One vector is turned by the same rotation once a tick. Each row is the vector after some number of ticks, and that number follows the row.
The counts run from 0 to 203.
[144  73  82 108 115  94 142 146 124 126 125 137 104 107 137 103 144 113
 192  81 117 120 136 141 157 164 113 137 128 110 126  81 133 128 135  60
  98 122  95 134 194 119 140  78 113 159 118 117 136 149 131  80 143 144
 177 165 109 113 118 127 133 119 105 123 133 103 129 132 139 128 116  90
 144 164 119 158 130 159 140 100 169 142 150 184  99 164] | 78
[136 101  66  89 112 129 143 134 119 109 121 116 109  94 126 138 162 127
 162  86 101 107 121 101 149 157 145 167 137 101 133  86  94 114 104  89
  96 124  96 140 187 125 118  73 120 148 132 104 148 143 119  97 153 109
 149 163 103 125 101 111 141 134 118 159 148 119 104 178 145 135 118  96
 175 147  91 141 117 149 134 106 176 108 170 154 115 169] | 23
[111  99  91 105 144 117 138 168 115 127 133 132 104  75 136  98 129  96
 134  87 104 114 133 120 142 174 113 161 126 121 132  95 145 101 129  83
 105 104  62 116 149 130 138  81  87 138 152  98 138 142 127 100 160 157
 169 178 109 110 138  84 122 123  89 142 136 120 139 175 159 111  98 100
 144 162 145 180 121 135 145  91 144 112 164 154 118 169] | 53
[136 121  60  91 121 144 141 155 138 104 127 141  84  68 122 116 154 121
 166  85 139 115 118 129 131 190 133 128 127 125 122  77 110 132 141  92
 112 138  87 115 201 137 121  80 126 151 106 120 122 132 133  86 148 156
 172 167 112 115 116 135 126 129 125 117 170 100 113 134 148 113 119  99
 157 145 120 146 124 147 156 115 147 112 150 186 129 147] | 138
[130 114  84 103 140 155 147 158 141  97 127 136  92  59 147 127 166 119
 116 111 127 130 109 104 162 188 131 166 139 142 131 102 140  92 138  74
 102 100  98 124 174 146 109 123 131 142 146  94 124 122 135 109 145 122
 161 156 113 109 109 120 137 151 138 145 169 134 110 177 169 104 134 140
 172 131 126 168 124 122 148 135 173 108 134 180  88 170] | 127
[120  75  78  85 125 160 145 110 130 106 129 148  98  89 144 133 140 115
 142 113 128 107 121  96 149 168 125 173 138 126 135  61 134 120 145  92
  97 125  77 136 175 135 131  81 104 161 136  96 119 158 134  90 154 193
 161 167 118 133 114 118 129 122 123 143 151 127  93 154 170 107 123  95
 124 140 129 146 122 131 158  95 136 130 138 167 151 148] | 199
[115  62  59  97 121 143 149 130 127 138 112 107 109  96 162 129 162 118
 154 108 128 116 147 121 144 172 115 145 107 108 149  93 122 113 157  83
 101 140 125 135 198 137 128  71 105 150 118 121 138 151 133  74 161 164
 150 172  92  94 105 107 121 122  97 145 137 112 120 159 163 115 131  97
 145 166 124 145 141 143 145 107 174 146 169 172 120 151] | 19
[118  45  89 103 127 144 150 135 141 126 114 134 111  81 154 132 143 118
 150 118  98 111 135 105 162 154 105 144 122 107 152  88 137 116 150  70
  84 129 107 121 169 124 108  86 107 143 136 104 142 149 133  98 152 169
 156 165 112 111 119  97 123 118  92 161 148 119 107 174 171 131 114  92
 128 171 112 160 137 143 151  93 160 140 156 147 121 139] | 17
[127  68  53 112 127 136 126 150 126 135 134 131 109  97 161 115 161  92
 112 121 126 116 124 113 146 173 125 130 121 131 135  70  90  97 129  58
 102 137  85 133 163 136 134 102 116 141 132 117 113 172 120  98 143 171
 141 157 108 107 112 137 149 137 131 156 147 135 131 163 143 105 118 106
 173 146 115 159 131 155 179  90 179 124 116 149 108 142] | 40
[140  94  75 102 123 141 137 154 116 102 135 144  85  73 126 139 136 116
 159 106 104 109 119 122 138 167 132 148 135 122 130  69 106 131 129  62
  99 131  52 127 164 129 105  80 112 136 105  87 129 143 108 103 147 147
 179 162 117 135 129 108 121 117 120 144 175 122  99 159 146 134 112  98
 165 135 106 149 123 139 139 100 145 100 142 153 111 135] | 141
[138  62  86 108 114 104 137 164 125 141 126 134 108  97 141 107 149  99
 188  81 121 135 142 133 160 170 104 132 126 114 129  84 127 127 140  54
 105 121  79 128 192 117 136  81 112 154 111 127 143 148 134  79 141 156
 172 166 118 115 124 133 139 124 102 128 135  96 131 142 132 126 119  88
 145 146 115 162 132 154 153  98 160 156 152 170 100 159] | 77
[124  74  87 109 122 148 139 153 147 115 110 121 102  60 159 137 168 117
 156  85 140 126  97 120 164 182 136 149 135 125 130  94 144 136 149  86
  89 134 129 112 191 136 111 103 111 162 134 117 120 144 181  95 150 143
 165 155 125 102 100 139 157 146 130 125 166 137 112 172 163 126 137 126
 145 141 113 152 144 140 169 130 166 148 149 164 108 198] | 11
[121  93  94 105 136 124 135 167 121 132 134 124  96  68 152 104 138 101
 160  76 101 102 132 140 157 171 142 162 126 111 135  94 157 126 121 103
  88 134  84 124 177 136 147  86  99 141 152  92 123 150 137  90 159 131
 193 163 109 123 121 112 124 121 107 130 140 140 124 180 154 154 104 120
 110 166 131 150 125 135 153  99 163 120 145 133 123 204] | 170
[130 103  88  98 114 112 134 149 109 101 147 163  98 101 135 127 139 114
 141  95 103  98 128  96 155 158 140 156 162 129 131  84 112 114 112  52
 129 110  51 123 157 137 114  77 101 137 144  88 123 150 111 123 152 148
 168 165 108 127 122 112 144 123 117 129 144 132 109 151 154  95 130 104
 166 122 122 159 117 155 162  97 137  72 123 169 101 153] | 60
[126  91  81 120 129 122 118 167 119 132 132 132  87  75 146 100 123  95
 169  79  97 111 138 134 152 170 146 157 131 111 125  86 154 114 123  96
  75 142  89 133 168 129 147  84 112 146 148 105 132 161 134  86 161 117
 183 165 107 124 120 123 125 114 118 134 134 146 122 183 145 149 112 117
 115 164 130 145 126 148 146  96 147 126 138 131 120 199] | 169
[120  69  71 114 119 155 132 131 154 117 118 142  96  58 151 133 156 128
 157  74 122 126 108 116 171 187 147 135 131 102 130  80 133 136 144  85
  81 141 116 106 187 127 109  98 130 168 132 125 134 150 155 118 137 144
 151 152 123 115 116 149 154 129 129 129 158 132 107 169 149 134 133 103
 154 142 104 147 126 172 177 109 149 131 141 166 125 169] | 13
[110 100 102  96 131 139 133 148 136 128 120 131 125  91 165 139 176 116
 138  70 145 115 129 111 174 164 126 152 150 130 145 112 153 128 127  74
 118 119 108  98 192 135 117  91 107 152 146  98 118 140 168  98 150 127
 161 175 123 110  84 140 158 131 104 102 137 126 113 177 146 110 131 121
 154 132 116 164 155 172 162 138 161 115 127 165 106 192] | 92
[137 110  89 100 126 144 150 130 128 122 121 123 101 103 146 148 154 106
 146  98 108 109 110 111 156 157 138 173 118 109 133  85 109 110 118  73
  82 124 102 125 166 123  99  79 106 125 148  82 150 160 123 116 164 117
 152 168  99 121 105  93 138 114 111 162 149 128  93 186 156 128 127 110
 157 148 103 169 135 168 129 123 174  95 168 154  97 165] | 25
[145  86  64 116 102  92 137 165 132 140 145 149 102  82 146 107 164 103
 154  93 105 117 136 130 158 160 122 116 131 103 129 100 114 113 115  65
 103 137 110 129 192 145 127  81 122 136 129 120 138 144 110 106 156 116
 169 147 102  84 102 139 130 127 118 137 148 118 135 145 141 123 138  98
 148 159 108 150 143 164 163 121 178 117 125 166  77 157] | 159
[115  94  80 130 134 145 118 138 147 124 138 146  98  87 152 123 153  92
 125  84 118 134 132 109 168 173 123 157 135 115 123  69 165  92 163  95
  85 105 104 128 149 148 146  95 113 152 161 122 137 157 136  78 151 147
 155 164 115  95 113 125 116 117 128 134 135 143 118 175 182 100 146 107
 142 152 144 160 114 150 159 116 145 135 151 171 133 181] | 190
[137  99  67 137 140 150 117 154 151 106 130 155  78  55 141 121 147 102
 132  77 117 139 110 119 160 187 128 127 133 110 115  74 140  94 160  73
  94 116  78 116 152 140 123 109 127 143 132 132 138 140 116 107 135 137
 155 156 129 100 135 136 119 111 138 126 151 137 122 170 143 116 124 102
 178 139 123 170  99 167 165 107 149 138 143 176 111 140] | 131
[139  88  84 101 122 131 143 179 140 108 123 137 102  47 146 113 147  93
 142 103 121 129 120 134 150 172  99 134 125 130 124  93 136 107 158  79
  94 107  87 116 176 145 127  92 114 146 116 110 125 129 127  80 159 158
 172 161 118 106 121 106 115 137 116 135 167 108 128 150 166 110 100 101
 136 174 129 162 127 117 142 110 175 129 154 173 109 156] | 135
[122  96  78 115 144 132 121 151 110 119 136 134  77 111 163 105 153  96
 135 102 139 121 147 114 142 172 113 151 142 145 120  90 137  98 151  63
 123 109  87 135 160 157 133  89 108 143 131 101 120 160 125  92 163 140
 169 161  98 111 119 129 131 108 123 119 130 151 129 149 173  98 168 124
 169 133 155 154 137 138 166 113 144 129  99 192 103 168] | 64
[128  98  89 112 133 128 132 174 120 119 131 131  98  65 155 126 148 117
 154  80 121 108 120 124 159 172 138 147 144 113 139 120 130 133 103  53
 106 123  84  93 162 138  83  97 104 141 128  98 127 129 142 140 159 110
 163 157 103 109 124 124 153 121  94 128 155 135 114 177 152 135 133 129
 183 145 106 168 140 165 164 119 161  91 141 164  84 175] | 150
[136  85  86 110 122 129 133 181 136 110 131 144 100  37 146 106 140  91
 138 101 104 124 116 133 151 170  95 132 131 125 121  90 146 106 165  73
  94 105  81 115 158 148 128  93 108 140 128 111 132 126 120  86 154 153
 170 164 125 113 124 106 111 126 112 141 163 112 129 160 160 110 104  95
 142 175 129 160 115 127 149 100 165 136 155 162 107 159] | 134
[125  68  81 105 135 143 120 122 105 127 113  98 100 108 159 126 153  98
 153 100 129 117 123 103 127 184 133 160 128 132 134  76  94 118 143  66
 119 117  75 141 169 122 129  79 101 151 109 119 114 170 135  83 143 161
 160 158 104 117 119 119 140 133 119 153 133 131 112 167 165 125 123 106
 169 139 119 149 142 153 163  84 164 159 159 166 114 154] | 202
[112  56  86 113 119 139 134 139 139 132 133 164 117  80 155 143 151 131
 125  89  94  99 136  91 193 142 117 131 160 113 139  91 153 113 134  61
 106 121  84 128 153 138 122  89 119 143 155 105 131 157 117 106 137 132
 153 161 124 117 103 138 132 117 114 128 142 137 117 182 131 110 125  80
 149 148  99 146 126 185 167 104 148 124 110 151 103 155] | 96
[120  60  73 116 117 118 124 186 129 147 143 138 112  82 152 129 167  93
 130  92 107 127 148 117 156 154 107 123 147 124 138  98 112 118 131  69
 122 128  97 125 188 144 123  85 114 139 123 124 133 138 124  85 158 134
 163 160 102  69 120 129 132 135 102 130 154 128 133 158 130 120 142  97
 169 157 105 156 140 144 183 120 166 136 130 158  94 161] | 157
[138 108  79  90 117 134 149 130 123 114 121 119 100  95 142 152 156 113
 157  93  97 115 112 107 158 153 145 169 131 106 139  82  96 116 106  77
  84 125  90 135 172 122 106  79 112 136 140  91 154 150 124 113 160 116
 152 165  99 126 104 101 143 127 118 159 156 125  92 179 145 131 117 110
 167 147  91 157 127 158 135 118 174  95 175 153  94 167] | 24
[123  51  85 114 114 136 139 140 136 137 129 166 118  88 160 130 155 115
 125 105  95 103 136  92 191 137 104 128 160 116 143  92 156 101 137  54
 102 115  90 136 159 133 124  89 118 139 150  95 130 157 114  95 143 147
 152 168 124 106  99 126 130 121 109 140 143 133 117 186 145 107 120  87
 137 154 103 152 132 172 167  96 152 137 106 145  97 151] | 97
[128 106  82 113 150 154 127 149  97 124 129 121  70  90 165 121 141  97
 158 105 125 108 142 127 114 172 117 156 113 130 132  88 120 119 143  70
 116 134  81 128 163 148 104  78 101 138 109  92 126 147 123  94 178 144
 185 172  85 123 120 104 115  98  96 131 151 127 110 165 174 130 136 126
 160 148 142 157 146 149 130 111 145 124 138 172 107 145] | 144
[149  99  52 102 103 115 160 165 142 128 149 155  81  86 136 110 160 114
 159 101 115 116 133 131 167 161 132 137 134 104 124  93 141 116 123  86
  85 136 119 144 201 148 130  81 127 142 149  87 140 149 110  97 168 112
 176 156 100 106 101 137 119 119 139 134 157 123 123 148 156 126 142 103
 133 154 111 145 132 144 141 126 170  96 110 165  98 161] | 161
[114  66  97 111 121 114 138 129 113 145 138 134 108 114 172 123 152 118
 142 103  95  86 159  99 164 161 129 160 134 116 158 101 131 108 128  63
 119 111  85 137 179 137 124  77  88 133 154 103 123 161 123 101 148 149
 162 147  91  91 115  94 126 133  93 153 131 133 129 180 158 122 122 102
 134 159 136 149 136 148 154  92 166 115 139 149  97 168] | 179
[113  99  84  97 140 139 127 172 102 103 130 106  92  51 147 132 150 121
 154  76 114 113 131 105 127 175 138 156 148 128 142 113 130 127 104  87
 123 135  75 111 173 142 114  85 112 147 102 111 129 120 131 104 159  98
 164 162  93 119 124 131 148 130 108 116 161 139 114 170 145 136 131 132
 179 144 110 141 136 143 162 113 155 110 141 160 103 190] | 148
[132  91  56  86 136 127 160 157 132 118 126 109  92  70 136  92 137 108
 134 120 128 121 119 111 149 183 137 175 125 125 131  96 144  85 110  93
  89 123  94 156 180 127 148 111 125 156 152  88 129 145 124  98 152 137
 158 165  98 133 112 110 136 151 127 163 149 126 124 162 165 121 119 133
 143 151 122 163 124 105 145 107 177 106 129 171 114 168] | 45
[113  81  83 116 126 133 119 154 142 108 131 136 117  75 144 122 151  79
 125  78 111 131 122 107 165 174 128 155 137 128 129  64 142 112 140 112
  98 102  98 129 165 136 152  89 107 161 147 134 129 145 149  65 144 148
 157 163 129  97 113 134 132 143 130 131 147 139 115 168 157 108 125 100
 143 153 127 148 107 125 176 108 157 144 164 159 136 202] | 192
[117  92  56  98 117 136 145 128 123 127 117  94 100  89 139 129 160 124
 162  86 121 110 136 105 142 171 140 152 123 111 142  88 105 112 131 104
 103 140 112 139 200 134 131  62 120 152 121 128 138 142 125  73 153 122
 138 177  97 112  99 124 136 130 110 143 141 112 115 168 143 122 124 104
 163 159 107 135 128 144 155 110 176 133 170 171 130 169] | 21
[122 113  79 103 137 158 142 130 128 127 120 130  90 110 154 149 160  98
 137  95 114 114 125 109 154 153 137 172 118 105 133  81 114  97 127  81
  84 128 101 120 161 134 102  74 102 130 151  89 152 164 121 119 168 131
 153 180 102 123  98  95 126 108 106 144 144 126  95 191 176 124 133 108
 163 140 117 172 143 178 125 127 165  90 160 158 109 154] | 26
[141  89  55  96 126 113 155 152 121 114 128 108  82  77 140  86 135 111
 140 115 117 116 116 123 142 183 128 161 115 121 128  96 143  81 118  85
  76 126  89 160 181 129 143 104 132 155 147 104 129 156 113  91 158 133
 155 162  98 129 115 115 131 135 137 160 141 126 133 161 158 114 112 131
 141 169 125 152 116 119 152  93 175 116 126 165 105 162] | 44
[125  96  91 100 135 135 125 174 113 105 125 112  98  56 149 127 148 126
 153  77 115 107 125 119 149 171 143 163 149 121 135 117 121 132  99  75
 116 121  67 101 169 135 104  94 107 147 117  99 123 121 139 120 154 103
 168 158 103 117 121 126 152 131 106 127 160 144 110 172 138 135 125 127
 185 141 109 154 139 150 168 113 161 101 141 158  83 185] | 149
